Mik: [151 175  84 169  97 116 160 143 136 143 147 162 140 169 143 103 189 196
 147 160]
fuvuk: [145 154  96 138 117 122 135 118 127 140 143 129 134 149 128 106 160 164
 142 156]
Zib: [152 169  85 157 105 118 149 130 131 145 149 145 139 164 135 101 180 187
 147 162]
fus: [145 181  84 189  83 111 170 165 143 135 138 189 140 174 156 107 196 204
 145 153]
Pil: [113 106 170 129 143 141 130 151 138 119 115 140 127 111 137 160 100  96
 118 100]
vut: [115 110 163 127 142 138 135 118 136 119 116 138 127 114 136 155 103 100
 120 107]
fis: [152 171  86 159 104 118 152 134 134 145 148 150 139 165 138 102 182 189
 148 162]
bos: [145 181  84 189  83 111 170 165 143 135 138 189 140 174 156 107 196 198
 152 169]
Kete: [156 183  81 173  96 116 163 145 140 135 145 139 164 145 149 102 197 204
 152 167]
res: [149 180  82 178  92 114 164 152 140 140 143 174 141 172 149 104 193 201
 148 159]
kudud: [114 108 169 128 145 142 128 149 137 119 116 139 129 113 138 160 101  97
 120 103]
kili: [146 152  98 132 122 124 132 113 125 142 144 123 135 147 126 107 156 159
 142 158]
find: [145 154  96 138 117 122 135 118 127 140 143 129 134 149 128 106 160 164
 142 156] -> fuvuk
rev: [135 164 139 145 149 145] -> Zib
shift -1: [145 140 135 145] -> [144 139 134 144]

kudud: [ 97  78 123  96  99  78 119 163 106 121 159]
bos: [ 97  78 123 109  99  78 119 163 106 121 159]
fuvuk: [159  97  78 119 121  97 106 163  99  78 123]
Zib: [122 109  97 159 119 163 123  78  78 132 106]
perm: [ 97  78 109 106  78 163 119 123 159  99 121] -> bos
shift -1: [119 121] -> [118 120]
perm: [ 78  78  97  97  99 106 119 121 123 159 163] -> fuvuk
rev: [132  78  78 123] -> Zib
perm: [ 78  78  96  97  99 106 119 121 123 159 163] -> kudud

Kete: [ 92 207 118  55 107  93]
res: [135 169 138 129 124 140]
fis: [101 167 147 154 105 153]
Zib: [170 122  73 204 149 165]
kudud: [121 162 142 116 129 129]
Pil: [147 153 101 167 105 153]
fuvuk: [113 111  94  79 103 127]
bos: [152 102  90 186 169 126]
fus: [156 145 108 157 135  91]
shift +1: [153 101 167] -> [154 102 168]
shift +1: [147 153] -> [148 154]
rev: [157 108] -> fus
shift -1: [167 147 154 105] -> [166 146 153 104]
perm: [153 105 154 147 167 101] -> fis
perm: [147 154 153 101 167 105] -> fis
present: [167 105] -> yes

res: [158  66 145 136 137 139 135]
bos: [161  55 147 138 138 142 139]
kili: [159  49 155 142 138 149 141]
kudud: [151  45 159 148 136 155 144]
fus: [ 96 161 127 133 120 133 128]
Mik: [156 101 125 122 136 121 127]
Zib: [161 138 142 138 138  55 147]
fuvuk: [ 91 169 126 132 120 134 131]
vut: [148  51 157 146 136 153 143]
perm: [139 142 138 138 147  55 161] -> bos
rev: [120 133 127 161  96] -> fus
rev: [127 121 136 122 125] -> Mik
perm: [136 121 127 156 101 125 122] -> Mik
shift +1: [136 121] -> [137 122]

fus: [129 120 185  52]
kudud: [141  99 117 127]
Pil: [169  94 139 125]
Zib: [141  99 117  81]
res: [ 74 127 179 119]
Mik: [ 58  80 186 110]
Kete: [ 56 109 129  87]
kili: [142 108 129 130]
vut: [111 121 106  49]
bos: [ 56 129 109 154]
fis: [ 62 140 138 173]
find: [141  99 117 127] -> kudud
shift +1: [129 120] -> [130 121]
perm: [130 108 129 142] -> kili
rev: [109 129  56] -> bos
shift +1: [127] -> [128]
rev: [129 109  56] -> Kete
find: [ 56 129 109 154] -> bos

vut: [122 137 117 143 126 151 146]
Mik: [140 105 153 131 136 132 160]
kudud: [139 153  86 130 136 137 160]
Pil: [130 136 140 160 105 132 153]
fuvuk: [163 124 109 134 178 126 133]
fis: [ 88  48 172  77  94  94 184]
bos: [149 163 130 152 127 131  87]
present: [126 132] -> no
perm: [109 124 126 133 134 163 178] -> fuvuk
present: [140 160 105] -> yes
rev: [160 137 136 130] -> kudud
shift -1: [122] -> [121]
perm: [153 132 105 160 140 136 130] -> Pil

